128 stands for zero in the data rows.
Here are some points, one per row:
[132 128 119 128  70 109 135 129 166 158  41 143  76 114 178 128 128 163
  94 124 133 160 109 138  55 146 102 145 128 145 176  88 140   0 136 111
 119 140 130 136 138 150 142 208 184 130 151 120  62 140 191 105 173 155
 119 122 130 134 151 181  98  72 137 141]
[134 255 123 130 142 216 149  61 128 127 104 143 129 122 155 158 145 155
 120  18 129  89 160 122 124 109 113 177 111 140 125 108 146 255 126 116
 121 135 139 137 118 118 138 125 138 126 130 180 117  90 106 130 125 119
 118  40 127  92 130 174 127 102   9 119]
[132 117 132 123  97  67 158  98  98 113 127 133 143 127 119 110 115 156
 122  92 127 148 255 126 114  84 134 123 128 114 123 128 136 106 151 204
 153 149 132   0 127 204  56 142  97 116 142 111 132 134 134 121 120 120
 138  45 123 136 141 160 165 194 140 124]
[112 143 128  56  85 128 122 155  70 131 121  30 144 132 163 131 115 169
  93 122 131 149 255 133 135  52 189  74 134 140 127 124 141 148 134 139
 114 140 203 168 126  84 131 148 120 126 121  73 121 145 159 127 127 128
 131 115 126 127 132 155  33 206 161 122]
[138 124 122 126  65 123 101 161 190 129 145 139 161 124 147 201 134 111
 109 137 125  68  96 134 131 188 108  91 140 126 134 107  92 209 123 138
 111   0  86   0 134 104 132 165 107 116 133 205 117 141 146 131 114 122
 151 139 130 134 152 174 103 199 154 131]
[128 157 121 127  94  75  88 138 125 122 126 136 170  51 118 120 121 154
 101 233 131 145 140 142 122 132 230 132 151 114 124 129 127 131 135 173
 126 135 109  73 137 117 139 104 223 131 135 116 183 131   0 126 112 142
 105 144 128 140  83 164 162 105 136 120]
[135 135 119 133 119 205  84  61  43 126 149 138 146  78 198 130 136   1
 127 221 119 162 146 138 132 142 136 137  94 139 133 133 147 134 133 143
 138  88 130  90 145 140 145  57 127 140 134 119 120 162 110 136 151 112
 103 155 132 120 190 161 151 139 148 213]
[148  87 129 111 255  83 129 127 139  93 123 128 138 109 139 121 137 138
 106 134 129  71 100 121 123 116 117 166 121 121 121 133 129 188 125 147
 126 150 141 126 147 177 124 131  80 118 133 251 120 127 126  65  90 139
 117 131 116 138 122 138   0  89 148 124]
[118  40 125 122 255 102 120 128 134 212 121 124 127 119 127 126 107 128
 123 113 135  97 106 135 166 123 129 155 127 184 129 122 124  62 119 149
 117 110 135 117  93  86 124 129 106 116 118  92 118 117 122 137  91 151
 130 110 125 120 128 158 160 121  96 109]
[141 180 151 131  99 239 156 119 180 133  78 142 157 106  33  16 112  10
 123  67 122 141 123 137 125 123 190 120 149 136 163 121  76 130 133 164
 126 122 157 205 133 131 116 153 116 122 149 123 143  78 155 125 123 107
 142 125 129 139 135  86 141 130 164 147]
[124 138 124 128  50  72 151 143  70  98 147 164 128 185 132 130  79 123
 105 104 150 172  34 120 117 130 202 120 134 106 100 147 141 130 131 177
 105 109 243 152 139 109 136 137  56 104 151  93  96 150 104 120 108  86
 120 123 123 140 252 191 136  91 145  76]
[139 127 126 117  75  96 142 132 109 111 128  98 153 105 151 117 108 168
 255 112 129 126 111 131 128 152  87 108 133 125 120 243 136 123 133 151
 123  27 111 150 123 120 135 149 148 125 135  95 164 142 124 133 119 123
 154 116 130 126 179 160  51  78 141  82]
[116 108 121 135 123  90 130 132 171 104 255 146 152 118 123  90  93 150
  92 117 119 121 225 124 116 175  81 118 130 105 110 117 131  97 121 141
 114 140 113 233 136 118 122 133  97 100 118 183 110 132 115 131  97 122
 116 124 116  93 154 149  65 148  55 125]
[132 135 133 129  85 100 154 143 149 151 146  83   0  98 180 118  96 151
 148 120 130 118 109 138 132 130 111 123 131  69 118 166 137 162 121 123
 124 153  97 145 128 125 142 137  57 138 149 102 102 141 192 121 130 114
 113 143 167 133  13 179 213 129 155 136]
[ 92 140 130 136 113 255 127  82 124 114 152 116 134 143  22 191 120  74
 113  98 110 152 146 121 123  97 141 100 131 113 110 220 127 103 101 135
 124 154 139  59 118 134 159 162 134 142 108 129 133  90 141 127 127 238
 135 192 125 132 143 131 138 105 138 115]
[141 125 110 128  97 212  72 187  60 128 143 152 139 140  13  21 123 157
 136 190 139 171 115 135 134 162 130 128 140 150 134 120 140 150 147 128
 124 139 102  38 132 128 158  91 113 128 116 142 124 193 110 138 125 215
 142  99 133 146  37  83 141 105 134 163]
[122 129 127 129 105 115 132 123 136 189 173 120   0 158 121 129 132 142
 192 124 129  40  68 121  84 125 124 115 129 139 122  95 131 125 138 140
 131 148 110 144 135 133 118 120 141 122 127 114 212 130 107 132 177 131
 141 132 125 131 148 132 122 181 140 135]
[136 200 131 134 113  79  67 147 157 130 145 147 143 127 145 145 116 122
 126  52 141 163 129 139 149 149 121 130  85 153 134 141 124 133  41 164
 133 150 123  80 136 124 141 156 131 134  89 110 121 147 120 138 158 120
 139 132 138 150 158   0 144 118 157 140]
[124   0 112 133 152 115 118 121 147 122  74 132 145 174 123 111 219 172
  92  32 114 171 123 109 129 151 169 101 137 105  77 151 129 148 144 167
 131 101 107 177  77 109 151 139 164 131 125 194 141 151 129 133 138   0
 120 134 130 134 137 130 158 109 155 167]
[124 134 134 133  87  83  75  91 121  90 141 145 255 119 161 137 107 146
  96  94 129 154  62 126 120 124  97 116 131 131 113 129 139 129 135  66
 125 145 133 160 136 120  86 133 151 118 148 101 167 130 132 124 215 135
 208 139 125 139   0 173 136 145 143 120]
[129 143 129 136 137 130 148 141 141 129  57 165 130 137 224 141 118 154
 139 146 120 137 144 138 103 140 145 122 148  60 132 107 140  62 157   0
 134 131 143 141 140 132 130 127 100 146 149 139 153 139 174 140  46 143
 137 149 131 135 142   5 152 134 130 134]
[108 134 135 109  82 125 189 143 132 119 152  75 171 108  63 255 112 175
  93 153 130 147  88 127 126  72 107 142 141 110 120 144  80 151 138 157
 150 145  95 147 144 123 139 138 121 113  83 109 151 108 204 128 120 165
 121   0 128 138 158  66 154 103 166 158]
[133   0 175 133 136 163 154 195 138 110 120 137 144 114 132 158  63 142
 140 126 125 150 122  94 173 127 139 150 129 180 151  53 100 100 126  91
 129 156 124 138  34 174 135 136 195 132 117 112 116 140 126 124 129   0
 137 137 133 137 138 135 135 124 126 123]
There is one direction along which these points spread out most. Take the direction at right angles to it along which they spread out most. Go by this last direction. How far along it is each point below, from 0 to 99? The average is 50, and the first point in the table lies past the average. One standard deviation of the points above along it is 16.
[108 134 135 109  82 125 189 143 132 119 152  75 171 108  63 255 112 175
  93 153 130 147  88 127 126  72 107 142 141 110 120 144  80 151 138 157
 150 145  95 147 144 123 139 138 121 113  83 109 151 108 204 128 120 165
 121   0 128 138 158  66 154 103 166 158] 37
[124 138 124 128  50  72 151 143  70  98 147 164 128 185 132 130  79 123
 105 104 150 172  34 120 117 130 202 120 134 106 100 147 141 130 131 177
 105 109 243 152 139 109 136 137  56 104 151  93  96 150 104 120 108  86
 120 123 123 140 252 191 136  91 145  76] 46
[ 92 140 130 136 113 255 127  82 124 114 152 116 134 143  22 191 120  74
 113  98 110 152 146 121 123  97 141 100 131 113 110 220 127 103 101 135
 124 154 139  59 118 134 159 162 134 142 108 129 133  90 141 127 127 238
 135 192 125 132 143 131 138 105 138 115] 38
[112 143 128  56  85 128 122 155  70 131 121  30 144 132 163 131 115 169
  93 122 131 149 255 133 135  52 189  74 134 140 127 124 141 148 134 139
 114 140 203 168 126  84 131 148 120 126 121  73 121 145 159 127 127 128
 131 115 126 127 132 155  33 206 161 122] 37
[135 135 119 133 119 205  84  61  43 126 149 138 146  78 198 130 136   1
 127 221 119 162 146 138 132 142 136 137  94 139 133 133 147 134 133 143
 138  88 130  90 145 140 145  57 127 140 134 119 120 162 110 136 151 112
 103 155 132 120 190 161 151 139 148 213] 61
[128 157 121 127  94  75  88 138 125 122 126 136 170  51 118 120 121 154
 101 233 131 145 140 142 122 132 230 132 151 114 124 129 127 131 135 173
 126 135 109  73 137 117 139 104 223 131 135 116 183 131   0 126 112 142
 105 144 128 140  83 164 162 105 136 120] 74
[141 180 151 131  99 239 156 119 180 133  78 142 157 106  33  16 112  10
 123  67 122 141 123 137 125 123 190 120 149 136 163 121  76 130 133 164
 126 122 157 205 133 131 116 153 116 122 149 123 143  78 155 125 123 107
 142 125 129 139 135  86 141 130 164 147] 41
[132 135 133 129  85 100 154 143 149 151 146  83   0  98 180 118  96 151
 148 120 130 118 109 138 132 130 111 123 131  69 118 166 137 162 121 123
 124 153  97 145 128 125 142 137  57 138 149 102 102 141 192 121 130 114
 113 143 167 133  13 179 213 129 155 136] 57
[132 128 119 128  70 109 135 129 166 158  41 143  76 114 178 128 128 163
  94 124 133 160 109 138  55 146 102 145 128 145 176  88 140   0 136 111
 119 140 130 136 138 150 142 208 184 130 151 120  62 140 191 105 173 155
 119 122 130 134 151 181  98  72 137 141] 66
